In the rows, zero is written as 128.
One turn moves every row onto another: examples first, then more rows asked:
pebi: [144,141,154,157,136,119,111,153,120,112,179,127,98,172,121,124,135,137,121,139,127,153,134,160,128,156,132,141,129,111,138,134,112,110]
Sol: [89,137,124,92,127,119,115,136,123,117,91,129,162,106,110,154,131,135,120,118,183,132,114,123,149,103,123,112,134,154,127,120,134,138]
tapud: [100,138,134,120,115,104,137,117,140,97,97,147,141,109,126,172,125,126,99,112,137,119,105,120,134,130,143,116,136,115,126,96,150,157]
vube: [86,128,126,122,115,111,129,132,129,121,91,129,170,105,113,151,141,132,114,127,180,155,103,119,123,92,121,125,132,129,122,128,138,129]
mak: [149,114,126,138,125,155,101,136,136,128,162,134,146,153,105,105,149,164,150,107,122,140,140,170,144,156,99,125,132,126,131,160,122,112]
puguf: [94,148,146,131,109,117,150,134,138,105,105,137,146,106,103,155,148,127,100,121,140,124,89,124,137,116,145,131,121,101,110,104,155,151]
zale: [107,148,115,103,113,123,154,106,136,108,97,127,162,133,146,154,118,141,111,99,135,136,102,148,116,112,134,131,132,127,141,96,144,151]
fafop: [97,159,137,105,115,103,140,132,130,100,115,146,132,127,101,158,123,121,106,128,149,111,103,121,144,129,145,129,125,117,115,81,150,154]
leko: [150,104,125,139,124,147,104,139,133,125,167,138,146,156,96,121,157,167,152,118,134,148,151,170,145,159,110,124,114,122,132,152,119,117]
ziboz: [155,119,171,136,138,134,130,160,118,118,127,140,127,166,90,109,156,162,134,136,155,154,144,154,178,163,113,124,125,130,147,148,114,118]
tiv: [150,124,174,142,137,128,131,150,131,104,123,144,112,160,102,103,148,148,131,129,149,159,128,156,181,154,104,122,142,133,160,153,118,108]
lilez: [92,146,108,106,112,126,161,123,139,129,111,130,169,134,136,152,137,137,110,118,143,154,85,155,120,101,127,153,119,116,123,109,146,142]
goni: [102,155,99,88,110,132,143,114,130,117,125,121,168,139,128,145,121,142,130,103,144,131,104,156,116,104,131,138,118,133,126,94,141,146]
Fefe: [146,105,125,143,122,149,96,134,146,117,171,137,135,143,110,119,153,157,149,104,125,151,136,177,147,147,106,120,130,124,141,163,117,111]
ber: [150,126,171,136,143,130,122,160,121,124,121,142,120,164,98,100,145,153,128,140,147,149,134,143,175,164,100,127,146,137,145,156,119,108]
zaluk: [145,131,150,149,140,124,114,161,113,125,175,133,113,180,108,127,141,151,124,148,134,150,150,157,134,167,132,144,113,112,131,131,111,117]
dak: [146,142,149,156,134,119,109,151,118,121,174,134,109,177,109,114,130,144,126,143,120,142,138,150,124,166,122,140,130,108,124,133,117,111]
puti: [92,131,123,107,130,116,122,125,127,111,85,122,157,109,140,165,123,132,103,111,165,142,115,122,124,106,133,115,140,146,135,119,131,140]

dak moves to mak
puguf moves to lilez
leko moves to ziboz
And these:
puti moves to tapud
Fefe moves to tiv
Sol moves to fafop

One turn moves every row onto another: examples first, then more rows asked:
tek: [119,101,133,136,145,110,157,86,146,135,116,128,188,126,132,146,148,146,162,113,121,101,104,106,137,109,125,114,130,64,156,151,104,133,117,130,101,105,99,109,194,104]
Godan: [91,156,114,149,142,99,145,78,118,134,173,66,147,129,82,161,147,138,101,105,117,123,151,66,136,101,158,105,144,114,147,124,94,121,161,118,125,110,67,137,216,110]
tilu: [104,100,128,116,178,138,123,108,151,137,116,102,111,126,144,166,145,132,109,146,108,101,153,81,113,111,162,96,159,95,134,68,114,110,149,136,122,99,103,150,157,111]
Lafur: [107,112,134,132,149,110,153,81,138,146,116,126,181,140,115,157,124,141,165,113,121,115,99,86,140,101,122,108,123,64,145,153,102,124,129,148,106,113,102,109,210,107]
bem: [94,136,101,140,159,133,140,84,117,130,135,136,182,139,101,142,166,155,122,97,119,97,183,85,96,45,139,115,126,131,139,129,117,117,79,145,123,140,109,149,168,121]
meba: [107,53,148,134,158,136,104,81,132,145,121,122,153,145,100,170,133,147,135,77,120,104,128,86,118,105,141,123,118,141,140,87,88,122,125,153,132,130,55,111,133,101]
Non: [108,143,104,158,139,108,143,101,131,124,178,68,148,115,98,146,167,138,102,111,116,119,152,70,136,102,171,107,149,116,161,114,97,125,153,107,121,103,77,143,200,112]
dufaz: [82,121,153,100,179,133,121,74,136,143,105,98,109,139,122,185,124,132,108,128,107,111,154,80,117,110,152,97,146,94,114,80,117,102,165,151,128,117,94,142,181,103]
bolip: [104,144,97,159,142,103,140,104,129,130,179,70,146,121,96,149,158,136,104,116,119,122,149,60,135,95,169,106,146,118,161,115,92,121,152,114,122,105,78,143,203,116]
niz: [106,53,143,135,157,133,107,87,132,148,121,122,151,145,100,172,133,143,135,79,122,103,126,83,122,108,140,119,117,144,140,89,85,119,123,155,133,127,52,107,131,102]
vumu: [116,107,140,134,144,108,160,75,145,138,114,129,187,129,128,155,142,144,162,108,117,105,106,106,136,106,123,111,122,61,155,154,103,130,122,133,104,111,97,109,201,104]
zenol: [109,55,148,134,155,136,106,86,133,145,120,120,153,148,100,168,134,147,131,76,121,103,130,86,119,107,139,123,120,144,141,89,88,122,122,157,130,127,53,109,133,97]
Bebo: [99,107,151,104,173,134,129,79,149,128,107,102,114,115,147,168,162,142,102,128,108,97,164,104,115,118,151,99,154,92,137,72,116,113,152,121,122,106,90,147,165,103]
buk: [95,156,109,152,142,102,141,91,118,136,174,66,146,126,82,156,146,135,105,106,119,127,150,59,138,95,162,106,142,116,149,116,91,119,158,125,122,109,77,144,214,113]
ledi: [93,117,162,100,171,131,125,67,140,127,101,103,117,122,134,176,149,138,99,121,109,99,166,103,117,118,148,98,149,90,127,78,120,108,154,126,126,110,87,145,172,101]
res: [103,98,138,113,174,138,125,96,150,128,111,103,116,118,152,163,159,139,110,140,110,99,161,94,115,116,159,99,157,94,139,69,112,113,149,125,124,100,99,150,157,103]
Suzam: [106,52,142,132,155,134,107,83,136,144,120,121,155,142,103,169,136,144,138,80,124,101,125,85,120,104,140,119,117,146,139,87,86,120,120,155,133,129,54,109,130,99]
sused: [89,139,104,138,160,134,138,78,111,137,136,137,181,143,93,149,154,155,125,96,123,100,181,79,92,43,137,111,127,128,133,135,120,111,84,152,126,145,108,148,175,119]
sidi: [120,102,119,142,149,117,154,105,149,144,124,129,184,134,129,147,139,140,167,123,121,110,96,83,137,103,133,113,128,67,157,147,101,130,124,138,99,101,110,113,194,111]
Vanir: [88,139,102,136,160,134,137,86,112,137,138,133,182,145,95,146,155,156,125,97,122,102,182,76,95,41,140,114,126,129,137,133,121,112,82,155,130,140,108,148,173,120]
zodib: [94,157,120,146,135,97,142,78,120,128,170,65,151,120,89,156,155,142,102,98,120,122,158,78,136,103,159,107,142,115,152,125,98,124,156,113,126,113,69,138,213,111]
zek: [106,109,126,139,150,113,151,90,139,148,119,126,181,141,118,155,125,136,165,122,121,112,93,80,136,100,126,111,124,64,145,153,101,126,128,152,102,109,105,110,204,109]
Mida: [123,95,126,141,147,113,155,93,149,139,122,131,184,129,136,145,148,141,162,120,124,100,102,94,134,105,129,109,130,67,164,149,101,132,120,133,99,104,105,112,192,108]
meneg: [95,133,100,142,159,137,136,91,115,136,140,133,180,136,101,144,163,154,123,100,123,98,181,79,94,45,140,114,127,128,138,129,117,114,78,147,125,136,110,149,170,119]
Kotu: [108,51,146,136,160,135,106,88,133,146,122,120,152,144,101,169,135,148,132,79,125,102,131,87,122,108,140,123,117,147,140,88,88,121,125,157,130,128,55,111,129,100]
gev: [85,114,139,109,181,138,122,91,138,145,109,101,106,140,124,180,123,129,111,135,109,113,148,66,118,109,158,97,151,96,119,77,112,102,164,157,126,106,105,147,176,105]
retaz: [94,137,103,135,159,137,138,79,118,132,140,132,182,133,96,145,166,158,120,93,122,95,184,86,93,46,135,113,127,127,138,131,120,116,78,147,125,139,105,146,171,118]
fipep: [90,135,108,134,158,134,136,80,115,131,136,133,184,140,93,146,159,157,120,94,120,98,184,84,93,45,137,115,126,128,141,136,120,113,84,148,125,145,109,150,177,118]
Tepa: [95,104,129,110,181,143,119,106,145,144,114,103,110,135,139,171,133,130,112,142,107,108,148,64,116,108,160,101,153,96,126,73,114,107,156,151,122,103,106,150,164,106]
gezoz: [94,135,98,141,162,138,135,91,115,137,141,134,180,143,101,146,159,155,126,102,122,105,179,71,95,45,137,115,129,129,139,130,122,115,79,153,126,140,111,146,169,123]
tib: [100,150,118,149,135,101,147,79,126,126,169,67,148,117,94,152,162,141,101,99,120,115,164,82,137,102,159,107,148,115,159,120,93,124,153,105,122,110,66,140,208,107]
Tokis: [90,139,101,137,161,137,138,89,114,135,142,135,179,140,93,145,155,154,126,102,122,103,179,74,96,45,139,115,127,131,135,133,120,113,84,151,126,140,110,146,174,120]
Vimek: [108,53,145,134,154,135,108,90,132,146,121,122,153,144,101,168,135,143,135,81,120,102,128,85,118,105,141,120,118,145,139,88,91,122,123,155,129,126,56,110,133,100]
san: [82,121,163,100,176,129,126,61,137,137,100,101,116,133,127,181,136,142,106,121,107,105,161,94,115,114,146,98,148,89,119,84,117,105,159,143,128,117,89,144,180,99]
kaz: [106,148,108,153,137,101,143,92,129,121,173,69,148,111,96,147,172,142,99,107,119,117,158,79,134,107,165,103,147,116,163,118,97,125,149,103,120,106,69,140,206,111]
bib: [99,149,100,159,143,107,140,100,123,135,182,68,142,128,89,154,148,135,106,116,119,125,145,52,137,92,168,106,146,117,153,115,93,122,157,122,120,108,79,142,206,115]
zaze: [108,53,144,133,158,139,107,87,134,149,121,119,150,144,100,167,134,146,137,77,120,105,127,83,122,106,140,122,117,142,137,90,88,120,125,158,132,127,53,110,131,100]
Sar: [111,109,142,131,148,110,154,75,139,141,115,127,189,136,122,155,132,142,163,110,118,106,99,94,138,108,118,108,126,64,149,155,103,127,128,137,103,113,98,109,207,105]
Tofat: [106,53,148,131,156,135,106,83,130,145,120,117,153,147,99,169,135,146,134,80,122,100,126,86,117,107,141,123,119,145,139,90,90,119,121,156,128,127,55,113,134,101]
tomi: [114,100,122,139,152,112,154,99,143,145,124,126,181,138,123,150,126,136,170,124,123,111,94,80,141,100,130,109,132,66,154,148,103,127,126,149,101,104,109,114,197,111]

kaz moves to Godan
vumu moves to zek
And these:
dufaz moves to tilu

